Here are some rows, each followed by its group. Groups can overlap.
array([ 96,   0,  34,  63,  62,  17,  40,   2, -45, -37, -15,  11, -25, -14,   5, -35, -14,  17, -62, -11, -41, -36,
       -40, -20]) 0
array([ 41, -87,  11, -33,  32, -22, -28, -14, -10, -64, -92,  27,  -3,  15,   6,  73,  73,  28, -24,  61, -29,  17,
        28,  23]) 1
array([-13,  50,   4,  -2, -29, -17, -47, -43,  75,  22, -39,  19, -42, -23,  19,  41,  28, -42,  45,   1,  28,   8,
       -10,  40]) 0
array([-19,  42,  47, -27, -15,   4, -29, -10, -39,  25,  48, -26, -26, -48,   7, -67, -10,  19, -35,  29,  28,  32,
        11,  -4]) 2
array([  2,   9, -11,  21,   0,  10,  13, -16,  -6,  16,  33, -13, -49, -57,  58, -59,  14,  -1, -22, -43, -35, -22,
        -2, -17]) 2
array([-43,  27, -27, -10, -29,  -1, -35,  11,   1,  55,  -9, -46, -27,   9,   3,  18,  10,  -3,   5, -58, -14,  48,
       -53,  55]) 3
array([-26, -54, -57, -41, -63,  14,  47, -42,  42,  -4,  38,  11,  45, -37,  22,  -3,   0, -21,  50,  11, -20,   3,
        47, -36]) 3
array([  4,  39,  37,   8,  20,  32,  43,   7,  -9,  10,  17, -46,  27,   8,   6,  -2, -32, -35,   2, -27,   5,  -6,
       -36, -66]) 4
array([-35,  -2,  -4,   1, -14,  24,  82,  -7,  16,   3,  39, -27,  66,  -8,  39, -14, -28, -25,   5, -10,   0, -43,
         6, -98]) 0
array([ 11, -13,  33,   4,  30,  28, -36, -22,  -6,  20, -36,   2, -63, -31,  25,  43,  11, -49,   7,  -1, -17, -13,
        -1,   9]) 4
array([-63,  15,  56, -69, -27,  -9, -62,  43, -50,  51,  52, -19, -14, -47,   6, -44,  -2,  32, -61,  35,  47,  82,
        22,  20]) 5
array([ -12,   13,    0,   16,   -5,   39,   68,  -20,  -25,   -8,   31,  -25,   26,   -2,   30,  -16,  -32,  -18,
         -4,   -7,   -7,  -73,   -6, -127]) 0
array([-26, -61, -65, -45, -44,  11,  46, -37,  40,  -3,  44,  17,  44, -36,  20,  -5,   1, -17,  48,   6, -22,   8,
        50, -38]) 3
array([  8,  71,  28, -14, -17,   8, -42,  17,  -3,  32,   9,   9,   4,  27, -30,  -5, -74,   3,  18,  40,  48,  27,
       -47, -23]) 2
array([-17,  24,  10,   7, -16, -16, -57, -57,  53,  21, -53,  12, -53,  -5,  14,  42,  16, -46,  42,  -2,  30, -20,
         1,  15]) 0
array([ 13, -11,  38,  13,  37,  37, -24,  23, -27,  21, -20,  20, -59, -23,  30,  15, -11, -38,  -3,   2, -15, -21,
        12,   3]) 4
array([-65, -68, -80, -10, -49,   9,  34,   8,   8,  -8,   0,  43,   5,   0,  55, -61,  -3,  42,  36,  16, -52, -76,
        74, -10]) 5
array([ -15,  -28, -121,   -8,  -49,  -23,   23,  -22,   27,    2,   32,    7,   -5,  -53,   32,  -18,   35,   31,
          8,  -63,  -43,   -6,  -10,   -1]) 6
array([  5,   7,  17,  10,  -5,  14, -47,   7,   7,  11, -56,  49, -50,  12,  -9,  27, -16, -50,  56,  20,   0, -26,
        26,  11]) 7
array([ 47, -42,   7, -23, -23,  12, -10, -94, -32, -63, -17, -25,  -7,  15, -43,  19,  73, -16,  34,  33, -11,   1,
        26,   9]) 2
array([  8,  19,  -5, -23,   0, -25,   3, -24,  89,  19,  26, -12,  16, -55,  12,  10,  22, -33,  32, -33,   5,  80,
        -1,  43]) 0
array([  17,  -66,  -46,   -6,  -34,   12,    9,   26, -103,  -11,   36,   32,   14,   12,  -98,   89,  -15,  -26,
        -13,  -30,   43,  -37,   17,  -47]) 6
array([-17,  42,   8,   4, -17, -14, -52, -38,  63,  23, -39,  15, -48, -12,  26,  41,  19, -42,  43,  -4,  31,  -8,
       -12,  34]) 0
array([-45,  56,  22,  32,  -3, -22, -62,  20,  13,  42, -45,  -6, -66,  12,  34,  12,  12, -21,   0, -15,  35, -32,
       -24,  39]) 3
array([ 67,  12,   1,  71,  45, -34, -35,  51,  -6, -14, -19, 123, -44,  -5, -74,  -5, -74,  26,  -9,  41,  18, -46,
        17,  57]) 3
array([-59, -37, -29,  22, -20, -14,  30,  63, -22,  24,  74, -14, -14, -45,  25, -85,   8,  13, -22, -53, -13, -37,
        46,  18]) 5
array([  6, -29,   3,  -8,  -1,   0,  30, -62, -31, -58,  -1, -79,  39,  64, -59,  33,  78, -15,  21, -20,  15, -18,
        23,  -5]) 8
array([-35, -44, -12,  11,   3,  -6,  67, -10, -29, -54, -32, -87,  77,  82, -19,  77,  71,  -5, -22, -46,  20, -59,
       -13, -74]) 6
array([-21, -56,   1,   1,  27,  13,   0,  56,  -6, -22, -86,  11, -16,  40,  76, -24,  17,  32, -15,  37, -88, -24,
        13,  31]) 1
array([  -6,   19,   36,   46,   24,  -10,   42,   10,    4,   -8,   40,  -12,  -15,  -46,   67, -104,    7,   17,
        -41,  -26,  -23,  -46,   31,    4]) 1
array([ -1, -32, -33,  -4, -14,  17,  14,   4,   0, -19, -50, -12,  -9,  45,  26, -38,  18,  38,  21,   0, -82, -22,
       -22,   9]) 2
array([-64,  -8,  31, -13, -31, -10,   5,  74, -36,  37,  88, -47,  -3, -40,   2, -83,  14,  16, -46, -33,  14,  33,
        50,  46]) 5
array([ 47,  29, -30,  -2, -25,  18, -24,   7, -47,  10,  23,  72,   5,  17, -72,  27, -84,   5,  18,  16,  42,  -7,
       -32, -47]) 8
array([ 13, -21,  25,   8,  -9,  21, -47,   8,  -4,   8, -37,  46, -54,  17, -11,  28, -17, -49,  47,  30,  -1, -29,
        29,  25]) 7
array([-70,  68,  65,  33, -15, -66, -79,  63, -23,  30, -19,  17, -55,  -4,  -6, -10,  18,  28, -64,  15,  97, -47,
        12,  27]) 6
array([-35,  -9,  -5,  -9, -29,  42,  46, -16,  -3,  20,  45, -23,  30,   5,  -1, -27, -49, -29,  42,  -7,   0, -22,
        25, -40]) 7
array([ 68,  11,  23,   2,  10,  14,  -5, -52,   0, -30,   7,  16,  -4,   0, -79,  20,   0, -52,  55,  16,  23,  -4,
        11,  -4]) 2
array([126, -13,  37,  66, 110,   0,  24,  20, -31, -48, -30,  47, -31, -23,  -3,  14, -20,  15, -68,  -2, -42, -23,
       -18,  14]) 0
array([ 38, -16,  -7,  14,  21, -33, -38, -25,  26, -25, -86,  26, -33, -20,  38, 100,  51,  -5, -25,  11,  -3,  -7,
       -17,  14]) 9
array([-51, -61, -28, -20, -33,  12,  21,  27,   0, -49, -65, -12,  34,  90,  30, -35,  35,  58,  43,  58, -61, -48,
        43, -11]) 5
array([-38,  24,  43, -53, -15,  -5,   8,  46, -16,  24,  72,  -8,  53, -59,  34, -58, -25,  42, -73,  38,  54,  61,
        17, -50]) 1
array([ 34, -16, -28,  -6, -23,  17,  -8, -27, -51,  -1,  30,  29,   6,  23, -83,  38, -53, -25,  37,   5,  39, -11,
         0, -25]) 8
array([ -4,  19,  25,   1,  20,  37,  45,  -2,   5,  19,  22, -39,  32,   3,  20,  -1, -29, -46,  12, -17,   2,   0,
       -19, -59]) 4
array([-19, -31, -99,  -7, -37, -16,  12, -12,   8,  24,  39, -10, -22, -54,  49,   5,  34,  26,  -4, -72, -44,  -4,
       -16,   4]) 6
array([ -13,  -59, -115,  -32,  -57,  -30,   39,  -30,   46,  -43,   13,   34,   43,  -19,    6,  -41,   49,   60,
         33,   15,  -33,  -15,   25,  -18]) 6
array([-56, -31, -76,  17, -37,  -9,  36,  25, -12,  15,  56,   8, -17, -43,  48, -59,   6,  20,  -4, -31, -26, -68,
        57,   6]) 5
array([-24, -21, -85, -10, -27,  -4,   4,   4, -11,  35,  31, -18, -37, -48,  21, -14,  29,  12, -13, -72, -39,   1,
       -19,  16]) 6
array([-52,  51,   6,  12, -21, -10, -56,   2,  12,  56, -42, -35, -58,  18,  27,  33,  13, -14,  -1, -32,  14,   7,
       -46,  45]) 3
array([  4,  14, -12,  19,   8,  12,  14, -15,   2,  14,  21, -27, -49, -58,  65, -55,  18,  -2, -17, -52, -46, -28,
        -7,  -1]) 2
array([ 38, -25, -13,  21,  66, -23, -35,   2,  16, -25, -98,  52, -44, -31,  19, 100,  41,  -6, -35,   4, -10, -17,
       -10,  12]) 9
array([   4,  -86,    3,  -17,   38,    4,  -23,   35,  -10,  -43, -109,   23,    1,   45,   47,   46,   49,   41,
        -27,   52,  -64,    6,    4,   34]) 1
array([ 36,  57,  14,  17,   5,   9, -17, -22,  13,   9,   6,  18,   7,  36, -57,   1, -64, -31,  49,  13,  39,  10,
       -32, -10]) 2
array([  4, -29, -97, -10, -42,  -9,  20, -36,  30, -26, -29,  -1,   6,  17,  41, -17,  28,  58,  18, -17, -71,  -9,
       -22,   4]) 8
array([ 35,  49,  22,  18,   7,   7, -15, -21,  11,   9,   1,  24,   6,  40, -58,  11, -61, -31,  51,  16,  39,   6,
       -26, -10]) 2
array([ 38, -43,   9, -34, -25,  16, -10, -89, -28, -56, -36, -24,  -4,  30, -34,  18,  64,  -4,  29,  21, -24,   1,
        29,  14]) 2
array([ 10,   5,  24,  32,  27,  -9, -49,  17,  16,  10, -56,  63, -63, -25, -17,  73,  -7, -43,  14,  29,  19, -47,
        32,   2]) 0
array([-24,  13,  48, -33,  -2, -22,  19,  45, -15,   9,  82, -15,  39, -67,  29, -85, -12,  43, -76,  16,  48,  35,
        31, -51]) 1
array([  5, -38, -93, -12, -41, -10,  22, -31,  31, -41, -20, -13,  23,  33,  20, -36,  46,  69,  23,   3, -70,   0,
       -16,  10]) 8
array([   0,   13,   34,   50,   23,  -13,   46,   16,    3,   -5,   47,  -24,  -14,  -51,   46, -110,    3,   17,
        -43,  -29,  -21,  -43,   34,   17]) 1
array([-30, -54, -49, -38, -26,  25,  58, -52,  28, -11,  34,   1,  53, -21,  43,   0,   1, -24,  48,  11, -16, -21,
        44, -76]) 3
array([ -10,  -35, -123,   -7,  -64,  -19,   20,  -11,   23,    7,   38,    7,  -11,  -55,   29,  -13,   30,   36,
          6,  -55,  -43,   -9,   -6,   17]) 6
array([-11, -54, -12, -14,  12,   7,  20, -15, -39, -69, -68, -47,  32, 106, -19,  -1,  71,  48,   3,  21, -47, -28,
         8,   0]) 5
array([ 69, -54,  31, -29,   1, -27, -31, -73,   5, -81, -49,  23, -10, -19, -25,  56,  90,  -4,   5,  60,  10,  20,
        51,  17]) 1
array([-11,  27,  13,  22,  20, -11, -58,  -8,  32,  16, -56,  43, -57,  -6,   4,  51,   9, -51,  29,   6,  26, -36,
        13,  22]) 0
array([ 10,  96,  28,  -7, -25,  14, -34,   1,   2,  32,   9,  15,   5,  36, -61, -10, -76,  -4,  27,  25,  49,  19,
       -45, -33]) 2
array([ 55,  88,   8,  -6, -13, -13, -58,  35, -42,  12, -10,  61, -16,   5, -51, -17, -79,  63, -37,  63,  54,   8,
       -67, -34]) 8
array([-51,  55,   3,   9,  -1,  -5, -58,   2,  12,  53, -42, -29, -59,  14,  19,  35,  15, -15,  -1, -38,  16,   7,
       -48,  39]) 3
array([-48,  35,  30, -35, -14, -13,  -5,  47,  34,  46,  48,  26,  61, -11,  -6,  23, -57,   0, -13,  32,  59,  72,
         1, -22]) 1
array([ 44, -72,  10,  -5,   7,  -1,  13, -35, -62, -78, -45, -30,  20,  59, -42,  46,  79,  14, -19,   2, -15,  -9,
        13,  11]) 5
array([-63, -13,  13,   5,  -5, -17,  12,  55, -35,  35,  93, -47, -10, -44,  24, -80,  17,  14, -39, -49,   6,  14,
        49,  33]) 5
array([ 14,  28,  26,  73,  39, -43, -48,  54,  20,  -2, -32,  86, -56,   1, -16,  -4, -37,   3,  -4,  31,  46, -71,
        30,  38]) 3
array([ 40,   5,  11,  36,  39,  35,  56,  -6, -47, -21,  11, -19,   5,  -8,  27, -39, -23,   3, -33,  -8, -26, -66,
       -30, -80]) 0
array([ 49, -44,  24,  28,  48,  29, -13,  45, -42, -12, -31,  37, -36,  23, -31,  27, -28, -24,   6,  22, -32,  -7,
         6,  33]) 7
array([ 68, -35,  31,  54,  79, -13, -19,  40,  -2, -20, -39, 107, -50, -37, -16,  65, -25, -36, -16,  26,  -4, -38,
        38,  33]) 0
array([-15, -50, -83, -38, -56,  -1,  27, -22,  43,  10,  43,  15,  30, -42,  -5, -13,   5,   6,  41, -19, -28,  36,
        29,  30]) 3
array([  1,  34,  -5, -16, -22, -18, -22, -56,  91,  20,   5,  -5,  -7, -49,  47,  16,  25, -38,  44, -14,  16,  53,
        -8,  41]) 0
array([  4, -41, -79, -11, -69, -15,  19, -30,  28, -36, -21,  -8,  22,  33,  22, -38,  42,  72,  21,  -2, -71,  -3,
       -13,  17]) 8
array([ 43, -42,  28,  21,  47,  21, -20,  27, -37,  -7, -26,  51, -43,  18, -48,  39, -34, -21,  12,  14, -28, -12,
        25,  40]) 7
array([-28,  81,  43,  58,  -9, -87, -70,  61,  -5,   3, -27,  64, -40,   5, -31, -16, -11,  58, -63,  30, 110, -70,
        12,  29]) 6
array([-12,  -7, -16,   2, -14,  40,  72, -37, -36, -20,  -2, -63,  44,  39,   7,  14,   1, -22,   5, -20, -13, -55,
       -15, -99]) 3
array([ 12,   0, -10,  21,  22,  47,  54,   1, -77, -15,   9, -65,  31,  63, -44,  35,  -3,  -7, -23, -34, -12, -45,
       -48, -70]) 3
array([-11, -20,  14,  33,  32,  18,  23,  43,   0, -10, -30,   4, -29,   4,  84, -55,   8,  19, -15,   9, -77, -46,
        20,  18]) 1
array([ 17, -16, -21,  31,  37,  33,  48,  20, -82, -13,   4, -59,  29,  68, -48,  39, -15,  -1, -26, -50, -12, -40,
       -57, -46]) 3
array([ 37, -58,  -4,  36,  66, -19, -17,  20,  11, -21, -82,  83, -54, -48,  55, 114,  20,  -7, -57,  12, -29, -38,
        -7,  16]) 9
array([-38,  67,  27,  43, -12, -27, -61,   1,  20,  31, -40,  16, -65,  14,  14,  11,   4, -18,   0,  -2,  44, -47,
        -8,  13]) 3
array([  -2,   33,   41,   39,   25,  -12,   42,   25,    2,   -6,   68,   -6,  -10,  -57,   71, -101,    3,   20,
        -47,  -19,   -8,  -38,   25,   -6]) 1
array([-16,  28,   8, -19, -30,  13, -20,  12,  47,  38,  11, -36,   7,  19,   3,  -1, -16, -38,  48, -15,  -2,  71,
        -7,  48]) 7
array([-14,  43,  23,  17,  17,  -8,  72,  21,  15,   5,  48, -26,  80, -12,  15, -33, -43,  32, -65, -23,  29, -11,
       -54, -93]) 9
array([-27, -22, -57,   9, -16,  18,   0,   9, -25,  29,   0, -18, -53, -29,  66, -18,  19,  16, -24, -64, -60, -23,
       -32,  14]) 8
array([ 59,  53, -22,   2,  -3,   4, -37,   5, -39,  12,  13,  66,  -5,   9, -72,  13, -89,  29,  -3,  30,  45,   1,
       -59, -17]) 8
Which 5 groups are nearest to each row below, nearest first, going by the distance to the centre of the group?
array([  9, -43, -40, -27, -49, -19,  26, -63,  10, -73, -27, -54,  53,  77, -28, -31,  76,  64,  26,  12, -39,  10,
        10,  18]): 8 5 6 2 3
array([ 11,  -7,  35,  10,  40,  32, -32,  -2, -18,  24, -40,   6, -69, -31,  30,  28,  -7, -50,   2,  11, -18, -18,
         5,   6]): 4 0 7 3 2
Which 4 groups are nearest to each row below, nearest first, going by the average distance to the group's rows?
array([-45,   6,  39, -64, -26,  -7,  -2,  60,  -6,  34,  51,  15,  55, -50,  15, -19, -43,  36, -58,  37,  57,  80,
         4, -47]): 1 4 2 5
array([ 32, -33,  14,  17,  51,  19, -32,  34, -29,   0, -23,  67, -40,  11, -25,  39, -32, -36,  26,  17, -18, -15,
        35,  37]): 7 4 0 2
array([ -6,  14,  23,  10,   5,   3,   2, -15, -18,  18,  44, -28, -41, -64,  43, -74,   9,   0, -27, -10, -12,  -5,
         5,   3]): 4 2 1 5
array([ 47,  87,  19,  -5,   0, -22, -62,   2, -36,  11,   2,  55, -17,  -2, -52, -16, -67,  62, -44,  54,  60,  11,
       -61, -36]): 2 8 4 7
array([ 18, -21, -20, -13, -35,  27,   4, -42, -51, -11,  31,  -1,  17,  23, -99,  58, -10, -49,  40,   5,  42, -20,
        26, -28]): 7 2 4 8
array([-65,  -1,  40, -36, -32,  -9, -12,  72, -47,  43,  83, -37,  -5, -44,  -3, -83,  12,  23, -53, -10,  22,  56,
        49,  39]): 5 1 4 2
array([ 12,  48,  31,  21,  31,  29,  38,  -7, -19,  16,  21, -49,  21,  16,  -1,  -1, -34, -24, -14, -26,   1,  -8,
       -42, -47]): 4 2 7 0
array([ 32,  94,  27,  -1, -16, -21, -67,  15, -45,  11,  -9,  51, -24,   2, -48, -31, -61,  72, -52,  53,  61,  16,
       -53, -32]): 2 8 4 7
array([ 19, -37, -20,  -6, -12,  22,  11, -44, -50, -15,  30,  -9,  14,  29, -91,  63,   9, -50,  40,  -8,  34, -23,
        22, -32]): 7 4 2 8
array([ 53, -44,  27,  35,  68,  26,   6,  35, -47, -16, -21,  14, -17,  40, -21,   1, -28, -11,  -7,   3, -39,  -6,
        -5,  29]): 7 4 2 0
Which 5 groups are nearest to each row below, nearest first, going by the average distance to the group's rows?
array([ 76,  23,  25,  51,  68,  27,  46,  -8, -54, -30,  -2,  -8, -11, -11,  20, -11, -16,  11, -53,  -8, -36, -49,
       -38, -44]): 4 0 2 9 7
array([  8, -10,  23,  -6,   9,  28, -37, -22,   4,  23, -53,   1, -59, -28,  30,  62,  14, -60,  10, -11, -18,  -5,
       -10,  -5]): 4 7 0 9 2
array([  -4,  -36, -126,  -24,  -73,  -24,   32,  -46,   50,  -19,   23,   28,   15,  -38,   33,  -32,   36,   57,
         22,  -23,  -41,  -14,    4,   15]): 6 8 5 3 2
array([ 46,  35,  19,  19,  10,  15, -10, -32,  13,  -2,  17,  16,   7,  34, -68,   2, -51, -40,  52,  30,  40,   2,
       -19, -16]): 2 7 4 8 0
Which 4 groups are nearest to each row below, nearest first, going by the distance to the group's nearest row?
array([  6,  -5, -17, -27,  -6, -15,  37, -23,  80,  25,  54, -25,  49, -51,   5,  -6,   7, -23,  12, -34,  -6,  97,
        -4,  27]): 0 3 7 4
array([-45, -26,  -5, -20, -19,  23,  37,  35,  21,  36,  63, -25,  46,  10,   4, -32, -44, -32,  41, -10,  -7,  40,
        26,  11]): 7 4 3 1
Which 5 groups are nearest to each row below, nearest first, going by the distance to the group's nearest row?
array([-84,  33,  61,  10, -21, -48, -80,  61, -33,  42, -22,  -1, -55, -13,  29, -16,  26,  17, -67,   2,  81, -26,
        23,  37]): 6 3 5 2 0
array([ -21,   40,   14,    5,   12,  -10,   76,   42,   41,   19,   44,  -23,  105,  -13,   56,  -11,  -48,   19,
        -65,  -20,   25,   24,  -52, -105]): 9 0 4 1 7
array([ -22,  -38,  -19,  -18,  -22,   38,   69,  -62,   -6,  -22,   20,  -46,   55,   14,   36,   22,   -1,  -26,
         26,   -5,  -14,  -47,    9, -100]): 3 0 7 4 6
array([ -9,  39,  40, -18, -23,   5, -23,   9, -32,  22,  42, -12, -30, -54,  32, -67,  -8,  21, -35,  10,  19,  24,
        13, -18]): 2 1 5 4 7
